One turn moves each row of this set onto another row. After a few examples, where does it send each row asked below?
K_966: [-1.39 -0.65  2.63 -0.08 -0.43  0.61 -1.73 -0.52 -1.61  0.97  1.27 -2.22
 -2.26 -1.38 -1.69  1.31  1.23  1.10  0.23 -1.83 -1.60 -1.78 -0.26  1.43
  1.35  0.32  1.58 -1.34 -1.11  1.15  0.06 -0.86 -0.02  1.94 -0.37  3.86
  0.06]
K_247: [ 0.70  1.22 -0.75 -0.17  1.47  0.59 -0.58  0.57  0.53  1.35  1.58  1.64
 -0.94  1.70  0.80  2.10 -0.21  0.02 -2.85  2.06  1.48  0.75 -1.10 -1.72
  3.78  0.04 -0.85  1.16 -1.06  1.04  1.48 -1.02 -3.58  1.28 -1.44 -0.62
 -1.61]
K_452: [ 1.00 -0.84 -0.32  1.38 -0.75  0.93 -0.97  0.74 -2.03  1.26 -2.19  2.81
 -1.32 -0.36 -0.08 -1.79 -0.46 -4.19  0.34 -0.38 -0.86 -0.42 -1.39  3.04
  2.56  0.12 -0.29  2.27 -1.74  0.66 -1.82 -0.89 -1.56  1.44 -0.84  2.13
 -0.58]
K_548: [ 0.16 -1.09 -0.80  1.68  1.91  0.26  0.37  1.43 -0.92  0.40 -0.21 -1.40
  0.08  0.08 -0.77 -2.12  0.73 -1.69 -0.72  4.23 -1.34  0.77 -3.43  1.78
  1.01  0.81 -0.80  0.99  1.62  2.27  2.08 -0.61  1.83 -0.73  0.83  1.52
  1.73]
K_748: [-1.28  1.77  0.13 -0.24  0.38  1.34 -0.35 -2.58  0.78  1.22  1.04  0.61
 -1.47  2.42 -2.82  1.15 -0.69 -0.33  0.00  2.41  0.22 -0.09  2.06  0.48
 -2.76  2.60  0.29  0.35  1.94 -1.97 -1.04  0.03 -0.35  2.56 -1.31 -0.25
  0.44]
K_480: [-0.43 -0.85 -2.19  1.86  2.38 -1.28  0.31  1.56 -1.35 -0.58 -0.14  3.29
 -2.75  1.49 -0.63  2.25 -0.71 -1.87 -2.95  0.61  1.05  0.05  2.11 -1.69
  2.62  0.05  0.01  0.61  1.06 -0.45 -1.90  0.85 -1.20 -0.43 -2.00 -1.00
  0.63]
K_535: [ 0.17 -1.05 -2.85 -0.14 -1.04  1.45  0.80  0.00 -2.16  1.88  0.81  1.26
  1.11  0.20  1.86 -2.29 -2.42 -2.12 -0.60  0.07 -1.56  0.19 -1.05  1.25
  2.82  2.85  0.05  1.51  2.08  0.71 -0.43  0.16 -1.34  1.91  0.78  2.98
  0.01]
K_444: [-1.67  1.79 -0.24 -0.04  2.68 -0.43 -1.51 -0.41  0.33 -2.53  0.55  0.31
 -0.77  1.14  1.00  0.27  0.76 -3.29  1.19 -0.29 -2.49  0.28  1.38  0.92
 -1.42 -1.34  0.45 -3.64  0.11  0.00  0.65  0.72  0.27 -1.77  1.16 -1.43
 -0.39]
K_279: [-2.40 -0.62 -1.30  0.29 -0.71 -0.56 -0.42  3.63  2.28 -2.22  0.99  2.28
 -2.71 -0.23  1.76 -1.54 -1.97 -1.28 -1.10  2.25 -0.24 -1.46 -2.50  0.35
 -0.46  1.45 -1.27 -2.59  1.56  0.22 -1.08 -0.49 -0.31 -0.44 -1.80  0.28
 -0.56]
K_824: [ 0.67  2.64 -1.77  1.60  1.48 -1.95 -1.59  1.78 -1.35  0.56 -0.63 -0.86
 -1.46 -1.20 -0.80  2.71 -2.14  1.26  0.87  1.69  0.51 -1.49  0.47  0.38
 -0.35  1.73 -1.61  0.34 -0.28  0.91  0.54 -0.36  1.22  0.16 -1.80  0.61
  3.81]
K_687: [-1.56 -0.08  1.82 -0.51 -0.45  3.91  1.63 -1.24 -0.44 -0.22 -1.43  1.17
 -2.26  0.09 -1.86  0.49 -1.68  0.49 -1.04 -1.49  0.39  1.33 -1.90  1.06
 -0.31  0.68  2.30 -2.02  2.03  2.34  0.59  0.20  1.73 -0.13  0.51  1.45
  1.06]
K_524: [ 2.55  0.16 -0.21  1.87  1.03 -2.67  0.70 -0.46  1.36  0.73 -1.12  1.34
  2.33 -2.45  0.48 -0.82  0.17  0.13 -2.82  1.44 -2.22 -2.29 -0.18 -0.10
  0.20  0.42 -0.87  2.23 -0.54 -0.97 -0.53 -0.32 -2.02  1.78 -3.36  0.39
  0.86]
K_988: [-1.70  1.82 -2.77  0.25  0.46 -0.13  0.18  0.47  1.45 -1.73  0.33  3.22
 -0.48 -2.60  0.19  1.03  0.36  1.74 -1.02  0.80 -2.33  1.63  2.88  1.01
 -1.00  2.04 -0.44  2.86  2.74  1.25  0.79  1.13 -1.68  0.95 -0.48  1.32
 -0.49]
K_415: [ 2.22 -0.66  1.18 -1.22  1.85  0.56 -2.00  1.62  0.25 -3.08  0.40  1.35
 -1.05 -0.23 -1.82 -0.02  1.75 -1.87  3.14  0.04  0.25 -0.71 -1.94 -1.78
 -1.57 -1.33  0.93 -0.52 -1.83  1.27  0.76  1.19 -1.03 -1.77 -1.09  0.90
  1.48]
K_62: [-2.34  0.90  3.23  0.10 -1.65 -0.32 -2.68  0.34 -0.16 -0.11  1.74  0.24
 -0.25 -2.82 -0.80 -0.53 -1.31  0.88 -1.29 -0.16  1.49  0.73 -0.94 -1.90
  1.58  0.60 -0.66  2.49  1.16  1.73 -0.86  2.29  0.60  2.85  0.93  0.79
  0.90]
K_368: [ 1.51  0.77 -0.96  1.44 -1.09 -1.81 -0.97  1.15 -1.09  2.56 -2.25 -2.35
 -1.58 -0.61 -0.47  2.93  0.67  0.30  0.71  1.54  1.03 -0.38  0.98  1.26
 -0.16  1.43 -0.70  0.57  1.28  4.26  0.79 -0.05 -2.26  0.19 -1.49 -1.42
 -1.67]
K_754: [-0.64  0.52 -2.02 -1.84 -1.53 -2.70  0.44  2.29  1.60 -1.82 -0.35  0.73
 -0.46 -0.36 -0.08 -1.66  0.41 -2.52 -0.20  2.54 -0.67 -1.78  1.04 -0.90
 -1.32 -0.54 -2.48 -1.81  0.68 -2.39  1.57  0.16 -0.68 -0.57 -1.74  0.18
 -0.63]
K_143: [ 1.08  2.20  2.14  0.16 -3.13 -1.25 -0.62 -1.53 -0.76 -1.18 -0.83  1.73
  1.13  0.97 -0.15 -2.02  1.50  2.09  0.44 -0.42  0.06 -0.01 -1.08 -0.04
 -0.57 -1.01  0.81  2.85  1.52  2.36  1.04 -1.25  0.65  1.67  0.87 -2.35
  0.76]
K_821: [ 1.31  0.09  0.65  0.30  0.17  1.98 -0.96 -0.62 -1.80  1.53  1.39 -0.48
 -0.02 -0.05  0.51  1.88  0.10  0.45 -0.32 -3.43  0.26 -0.25 -1.76  3.62
  2.72  2.60  2.52  1.12  1.23  1.40 -0.34  0.15  0.31 -0.04  0.23  2.07
 -0.12]
K_629: [-0.19 -0.77  0.59  1.23 -2.25  0.51 -0.55  1.65 -1.34 -0.19  0.70  1.20
 -0.36  0.27 -0.72  2.19  1.57  0.09 -2.14 -4.05 -0.79 -0.52 -0.07  0.04
  1.40  0.18  2.93  0.53 -1.30 -0.13  1.37  0.73  0.82 -0.03 -2.81 -1.68
 -2.17]
K_787: [ 0.98  0.32  1.82 -1.28 -1.51 -0.54 -0.95 -0.58 -0.53  0.43 -2.09 -2.57
 -1.66 -0.94  4.00 -1.52  0.31 -2.60  0.24  2.17 -1.26 -0.63 -1.20  0.06
 -1.86  0.95  0.06  0.64  1.81  1.97  1.00 -0.33 -0.79  0.08  2.76  0.77
  2.06]
K_971: [ 1.71 -2.44 -1.93  0.32  1.13  1.69 -1.81 -0.91  1.76 -1.30  1.02  2.09
  2.75  0.68  1.34  2.29 -0.01  2.51  2.01  1.89 -0.50  0.57  0.37  0.27
  1.32  0.90 -1.66  0.94 -0.67  1.59 -0.84 -0.72  0.62 -0.82  0.34 -0.91
  0.36]
K_372: [ 1.69  0.06 -1.02  0.71  0.53 -1.41  1.73 -0.86 -0.22 -1.34  0.39  0.25
  0.87  3.71 -0.18  3.72  2.99  1.06 -0.58  0.93 -1.18  0.37 -0.16  0.68
  0.35  1.11  0.20 -1.15  2.19  2.42 -2.49 -0.61  0.81 -1.43 -0.01  0.27
  0.58]
K_278: [-0.20 -1.34  2.54 -0.80 -2.27  1.25  1.01 -1.10  0.83  0.43 -3.37  1.87
 -0.28 -0.12  2.40 -1.60 -1.35 -3.25 -2.31 -0.95 -1.77  0.22 -0.31  0.97
  1.54  1.57  0.80 -1.61  2.19  0.61 -0.95  0.05 -0.19  2.23  1.71  0.38
  0.21]
K_215: [-0.14  1.63 -0.03 -0.02  0.07 -0.61 -2.16  0.75 -0.35 -1.21  0.43 -0.56
 -1.49  0.18 -1.02  1.70  2.04 -1.17 -0.97 -0.50  1.29 -1.09  0.96 -0.34
 -2.97 -2.29 -0.15 -1.39 -1.01 -1.13  1.53  0.92  1.74 -3.15 -1.75 -1.00
 -1.37]
K_534: [-1.65  0.75  0.06  0.80  1.67  1.71  0.47 -4.02  0.29  3.28 -0.40 -2.01
 -0.43  0.18  0.36  0.07  0.60  0.56  1.94  0.19 -2.07  0.05  0.66 -0.87
  0.26 -0.05 -2.15  1.04  0.30 -0.64 -1.65 -0.16 -1.94 -0.73 -1.61 -0.13
  0.15]
K_523: [-2.03 -1.27  0.88  0.98 -2.40 -2.09  0.31 -1.27 -2.03 -1.00  0.60  2.30
 -0.29  0.27  1.44 -0.54  1.51  0.03 -2.37 -0.03 -1.58 -2.15  0.40  0.81
 -2.73 -0.22  3.99  0.39 -1.55  0.48  0.63  0.76 -0.51 -0.49 -0.91 -0.45
 -1.76]
K_788: [ 1.87  1.53  0.24 -0.83  0.51 -2.33  1.16  0.47  0.56  0.90  0.95  2.69
  1.42 -2.56 -2.21 -0.11  0.42 -3.72 -1.38  3.80 -0.21 -0.43 -0.96 -1.79
  0.07  1.91  2.19  0.52  1.63  3.15  0.37  0.99  0.45 -0.24  1.88 -0.14
 -0.07]
K_217: [-0.35 -1.57 -2.23 -1.46  1.09 -0.21  0.66  0.43  1.57  1.45  0.86 -0.89
  0.32 -0.06  0.48 -2.32 -0.75 -2.35  0.56  3.09 -0.09 -1.51 -0.34  1.41
 -1.19  0.30 -2.54  0.07  3.37 -0.04 -0.02 -0.39 -1.23 -1.15  1.47  2.71
  2.16]
K_802: [-3.29  2.25 -1.11 -0.62 -1.72 -1.81 -0.32 -0.47 -0.23  1.74 -0.41  2.59
  0.05  0.47  2.32  1.39  1.02  1.42 -2.57 -0.29 -1.53  0.93  0.20 -0.93
  0.36  2.73 -1.26  0.03  0.22  1.99 -1.89  0.29 -1.24 -0.07 -1.22  2.61
 -2.02]
K_912: [-0.40  0.82 -1.19 -2.28 -2.07  0.05 -0.28  0.29 -0.10  0.97  0.32  2.17
 -2.49 -1.20 -1.75 -0.24 -1.71  0.82  1.33  2.31  0.75 -1.76 -0.81 -4.01
 -0.16  0.91  1.39 -2.43  1.39  2.86 -0.23 -2.49  1.18 -1.10  0.40 -0.60
 -0.60]
K_662: [ 1.05  0.34  0.66  0.78 -1.17  1.08  0.57  0.17  0.67 -0.56  0.77  0.49
 -0.48 -1.79 -2.04  0.73 -1.91 -4.31  3.26  0.28 -0.44  0.12 -0.94 -1.23
  0.70  0.07  0.51  2.35  1.41  1.70 -3.34  1.62 -1.09  1.65  0.97 -1.79
  1.04]
K_642: [ 0.29 -1.45  1.53 -1.04 -1.02 -1.00 -1.92  2.43  0.29 -0.42  0.67  0.76
 -3.05 -0.71  1.82 -2.33  0.74 -2.92 -0.04  2.06 -0.36 -2.23 -0.76 -4.14
 -0.58  0.35 -0.59  0.45 -0.69  0.67  1.64  1.63 -2.64  1.25 -1.01  0.81
  0.75]
K_232: [ 0.36 -1.82 -0.45 -0.45 -0.41 -2.28 -2.66  0.20  0.03  1.04 -3.09 -0.21
  2.65 -1.02 -2.09  1.71 -0.11 -1.32 -3.28  1.28 -0.55  0.45  2.01 -0.79
 -0.78  0.63  1.06 -0.24  0.70 -0.69 -2.77 -1.08 -1.49  1.65 -1.15 -0.39
 -1.02]
K_475: [ 0.67  0.90  1.21 -1.05  1.09  0.23 -1.47 -0.93  1.44  0.28 -0.93  3.49
 -1.41 -0.78 -1.05 -1.91  1.65 -0.53 -0.41 -1.84  0.10 -0.54  2.27 -2.35
  1.87 -2.58 -0.26 -1.22  2.47  2.05 -0.52 -1.67 -0.66 -0.10  1.29 -1.67
 -1.53]
K_929: [ 0.13 -0.31  0.35  0.14 -0.46  0.45  0.44  1.62 -1.51 -2.56 -1.37  5.35
 -0.14 -0.82 -2.25 -1.04  0.29 -0.32 -0.65 -0.84  0.01  0.90 -1.11 -0.39
 -0.34  0.89  2.18 -0.82 -1.00  2.84  2.36  2.79  0.91 -0.70 -1.85  1.26
 -0.66]

K_748 goes to K_232
K_215 goes to K_629
K_415 goes to K_929
Where do these go?
K_524 goes to K_824
K_62 goes to K_662
K_279 goes to K_444

